In the data rows, zero lies at 4.5, halfway between 4 and 5.
Some points:
[3 4 3 0 3 2 7 4 4 3 3 5 4 6 6 8 5 3 6 5 5 5 3 5 6 3 4 6 4 7 7 6 6 5 3 6 6 5 6 3 5 6 3 6 2 2 6 4 5 4 7 1 6 4 1 6 4]
[1 2 4 3 7 4 1 1 8 5 4 3 7 3 5 4 6 3 2 5 3 5 5 3 4 2 8 5 5 4 4 5 5 3 4 5 2 5 7 6 6 4 4 4 5 5 6 7 7 2 5 6 6 6 5 6 7]
[6 7 6 2 5 5 3 7 4 7 7 7 1 4 6 5 4 5 8 4 6 5 7 3 7 7 3 6 5 5 7 7 8 5 2 8 3 6 5 4 6 0 3 7 5 3 5 6 4 2 3 6 5 6 6 4 3]
[4 4 2 3 4 4 5 1 6 5 5 6 4 6 0 5 4 6 4 4 4 7 3 6 3 5 4 2 5 5 3 1 4 1 5 5 6 4 4 4 4 2 3 5 5 7 5 3 1 4 7 4 1 4 7 6 3]
[2 4 4 0 5 4 4 8 7 7 3 3 4 3 5 5 5 4 5 3 5 4 7 3 8 5 8 3 3 4 3 6 4 4 5 2 5 4 5 2 3 3 5 3 4 3 4 4 5 9 4 6 2 4 3 4 0]
[1 2 4 8 4 5 6 4 7 6 8 7 6 6 6 6 6 4 7 3 6 6 3 6 4 5 3 1 6 7 6 2 3 3 5 5 3 5 3 5 5 5 7 2 3 5 4 5 5 4 4 6 6 2 3 4 4]
[6 4 7 6 3 4 5 5 2 5 6 2 5 6 5 6 5 2 1 6 2 2 6 7 4 6 5 5 3 7 5 4 4 1 5 8 6 7 4 5 3 4 5 2 4 4 7 6 2 6 2 7 4 3 4 6 6]
[4 6 4 3 3 8 4 6 3 5 4 6 5 2 2 3 5 0 3 2 4 5 4 4 7 4 5 4 4 6 5 3 7 3 5 4 4 4 4 5 6 7 7 7 5 3 2 4 4 4 7 5 2 6 3 3 5]
[6 3 7 4 4 5 1 3 4 2 5 6 0 3 5 3 7 6 5 4 6 3 4 9 4 4 6 2 7 2 6 5 3 3 4 5 5 1 5 6 4 5 6 3 6 4 4 3 5 7 6 4 7 7 6 5 3]
[5 4 6 5 7 4 8 3 6 4 3 7 4 6 3 2 7 4 6 5 5 3 2 2 0 5 6 6 4 3 3 2 6 4 6 5 7 4 5 7 1 6 5 4 6 3 0 2 3 2 3 7 7 3 3 5 5]
[5 6 5 5 9 5 3 5 5 7 6 0 8 4 3 6 3 3 9 7 6 5 3 5 5 8 4 7 4 4 6 5 4 4 6 3 4 3 5 4 5 5 4 5 4 4 7 4 5 6 6 4 6 7 5 6 6]
[4 4 6 4 4 5 4 6 4 4 5 4 3 4 3 7 5 2 2 7 3 6 5 6 2 1 3 3 2 3 7 5 2 8 3 4 5 5 5 6 5 3 3 6 4 5 3 0 6 4 5 7 3 3 7 4 4]
[4 4 5 7 2 3 4 2 1 7 4 4 4 3 6 2 2 3 4 4 5 5 4 5 7 5 3 6 4 1 5 4 5 5 5 3 6 3 4 1 4 4 0 5 1 5 5 6 6 5 4 7 8 6 3 5 4]
[4 4 5 5 3 4 1 4 5 5 8 7 4 5 4 9 3 4 4 6 4 2 7 2 6 4 6 3 5 5 4 6 6 5 4 2 4 4 5 0 1 5 3 5 8 6 2 3 6 4 4 2 4 6 5 2 6]
[9 6 6 4 6 2 2 4 6 3 4 7 4 2 6 4 7 4 4 5 5 5 5 6 6 4 5 4 6 6 4 6 4 7 6 1 5 3 5 3 4 6 6 5 2 6 5 6 1 1 3 5 1 3 4 4 4]
[7 5 5 4 6 7 8 2 4 2 6 3 5 6 8 6 2 5 2 4 5 3 4 5 4 4 4 5 5 5 4 5 5 2 4 5 6 3 3 8 4 3 4 6 6 2 5 4 9 2 6 5 1 4 3 5 1]
[1 5 5 6 4 5 5 5 2 3 4 2 2 4 2 3 0 5 2 4 6 5 2 4 1 8 6 3 7 4 5 6 6 6 4 4 5 6 6 6 4 4 5 3 3 6 5 5 6 4 5 5 4 1 2 6 6]
[5 3 4 2 6 5 7 6 5 4 6 7 5 3 3 0 6 4 1 8 3 6 5 2 2 6 2 4 3 6 5 4 4 6 5 5 4 4 0 4 3 5 7 3 5 6 4 7 5 4 5 3 6 6 4 6 3]
[8 2 4 6 3 5 2 8 5 0 4 3 6 5 5 4 5 3 6 2 4 4 1 2 7 3 4 4 3 4 5 4 6 6 7 4 4 9 7 3 4 2 4 4 6 6 6 5 4 3 4 3 4 5 6 6 2]
[3 6 6 6 6 2 6 7 4 5 6 7 5 8 6 4 4 4 4 7 3 3 3 7 6 4 5 5 6 2 0 5 5 5 2 2 3 7 4 8 4 4 4 6 3 3 8 4 2 5 5 3 5 5 6 4 3]
[6 6 4 5 2 3 3 3 4 5 4 2 6 5 3 5 6 5 6 3 6 2 4 3 4 6 9 4 4 6 4 3 4 6 3 4 4 5 0 6 6 3 5 8 2 6 3 5 6 5 2 3 5 5 6 6 4]
[2 5 4 5 2 5 8 7 3 5 3 4 4 2 4 4 4 8 5 5 7 1 5 3 5 2 4 7 6 5 5 3 0 2 6 5 4 5 6 4 4 5 5 6 5 7 7 5 3 2 4 5 4 6 5 5 4]
[7 1 5 2 5 6 3 3 3 5 3 7 6 6 3 8 4 5 3 5 6 5 4 5 5 4 3 8 6 3 3 3 4 6 4 5 2 5 2 5 5 4 8 2 6 6 3 2 3 6 3 6 5 4 2 5 5]
[6 8 3 6 5 3 3 8 3 7 5 5 3 6 5 5 5 5 1 2 7 4 5 5 5 4 4 4 1 7 2 2 5 6 5 4 2 1 7 3 5 3 4 5 7 3 8 2 6 5 3 3 4 4 4 4 7]
[6 8 5 4 1 6 6 5 5 3 5 4 4 5 4 7 7 5 4 3 5 6 6 5 2 8 3 6 4 4 4 6 3 5 6 3 0 7 6 5 5 6 0 4 4 2 3 8 3 7 7 5 4 6 4 4 5]
[4 4 5 8 6 4 4 4 8 2 4 3 0 4 4 5 5 7 3 5 3 5 5 3 8 5 3 5 3 7 1 5 4 4 4 4 6 7 3 4 7 6 6 4 4 4 3 1 4 5 8 6 7 5 5 3 5]
[5 6 3 3 6 7 2 5 5 3 3 4 2 4 8 5 4 4 8 3 4 5 9 5 4 5 4 3 1 3 3 2 4 6 2 4 6 5 3 5 2 6 5 4 6 7 6 6 3 2 5 2 5 3 4 2 6]
[5 4 7 5 5 3 9 5 6 3 5 6 5 4 6 6 5 4 5 3 3 5 5 5 3 5 5 8 3 2 5 5 6 3 3 5 6 1 4 2 9 3 4 4 6 7 6 6 5 6 3 4 3 3 6 4 7]
[4 2 1 6 2 5 2 3 5 9 4 2 7 4 4 1 4 8 5 3 5 4 2 4 2 4 2 6 3 1 6 8 6 6 2 6 6 5 4 3 5 8 6 5 3 1 6 5 5 5 4 6 4 4 6 4 6]
[6 5 5 7 4 3 8 2 2 5 2 2 6 4 4 4 7 6 5 5 2 9 5 3 5 4 7 3 4 5 6 7 5 4 2 5 2 3 4 6 2 4 5 2 7 5 4 3 4 4 5 2 5 3 4 3 4]
[5 2 5 3 4 1 4 4 5 4 4 5 6 6 4 2 0 4 6 5 6 7 7 3 4 2 4 3 8 7 4 3 3 4 4 4 7 4 5 5 6 7 5 3 6 2 3 6 5 5 4 5 4 6 7 2 6]
[5 3 4 6 6 6 3 5 6 6 3 5 8 2 3 3 4 8 4 6 3 4 5 4 5 4 4 4 7 4 5 5 5 6 8 8 8 4 5 8 6 6 1 6 3 5 3 5 5 7 4 2 6 0 4 3 4]
[2 6 1 4 7 7 7 4 3 6 3 4 3 7 5 6 4 5 5 4 2 4 2 7 5 3 3 3 6 6 7 5 4 6 7 3 5 5 3 5 6 5 2 3 7 4 4 6 3 4 1 5 4 7 5 5 6]
[4 6 3 6 5 4 5 4 3 5 2 4 5 6 7 3 4 4 6 6 1 4 5 7 2 5 4 5 6 4 3 3 5 5 5 8 2 5 7 2 5 4 7 5 0 5 2 5 8 6 4 3 2 6 6 4 4]
There is one direction along which these points spread out most. Take the direction at right angles to it along which they spread out most. Go by this last direction. How far along it is each point below, from 0 to 99? 50 is the average, and the first point above lies past it. One standard deviation of the points above along it is 16.
[4 6 3 6 5 4 5 4 3 5 2 4 5 6 7 3 4 4 6 6 1 4 5 7 2 5 4 5 6 4 3 3 5 5 5 8 2 5 7 2 5 4 7 5 0 5 2 5 8 6 4 3 2 6 6 4 4] : 68
[1 5 5 6 4 5 5 5 2 3 4 2 2 4 2 3 0 5 2 4 6 5 2 4 1 8 6 3 7 4 5 6 6 6 4 4 5 6 6 6 4 4 5 3 3 6 5 5 6 4 5 5 4 1 2 6 6] : 64
[1 2 4 3 7 4 1 1 8 5 4 3 7 3 5 4 6 3 2 5 3 5 5 3 4 2 8 5 5 4 4 5 5 3 4 5 2 5 7 6 6 4 4 4 5 5 6 7 7 2 5 6 6 6 5 6 7] : 58
[2 5 4 5 2 5 8 7 3 5 3 4 4 2 4 4 4 8 5 5 7 1 5 3 5 2 4 7 6 5 5 3 0 2 6 5 4 5 6 4 4 5 5 6 5 7 7 5 3 2 4 5 4 6 5 5 4] : 56
[4 4 2 3 4 4 5 1 6 5 5 6 4 6 0 5 4 6 4 4 4 7 3 6 3 5 4 2 5 5 3 1 4 1 5 5 6 4 4 4 4 2 3 5 5 7 5 3 1 4 7 4 1 4 7 6 3] : 30
[9 6 6 4 6 2 2 4 6 3 4 7 4 2 6 4 7 4 4 5 5 5 5 6 6 4 5 4 6 6 4 6 4 7 6 1 5 3 5 3 4 6 6 5 2 6 5 6 1 1 3 5 1 3 4 4 4] : 30
[4 2 1 6 2 5 2 3 5 9 4 2 7 4 4 1 4 8 5 3 5 4 2 4 2 4 2 6 3 1 6 8 6 6 2 6 6 5 4 3 5 8 6 5 3 1 6 5 5 5 4 6 4 4 6 4 6] : 95
[4 4 5 7 2 3 4 2 1 7 4 4 4 3 6 2 2 3 4 4 5 5 4 5 7 5 3 6 4 1 5 4 5 5 5 3 6 3 4 1 4 4 0 5 1 5 5 6 6 5 4 7 8 6 3 5 4] : 85
[3 4 3 0 3 2 7 4 4 3 3 5 4 6 6 8 5 3 6 5 5 5 3 5 6 3 4 6 4 7 7 6 6 5 3 6 6 5 6 3 5 6 3 6 2 2 6 4 5 4 7 1 6 4 1 6 4] : 60
[7 5 5 4 6 7 8 2 4 2 6 3 5 6 8 6 2 5 2 4 5 3 4 5 4 4 4 5 5 5 4 5 5 2 4 5 6 3 3 8 4 3 4 6 6 2 5 4 9 2 6 5 1 4 3 5 1] : 41
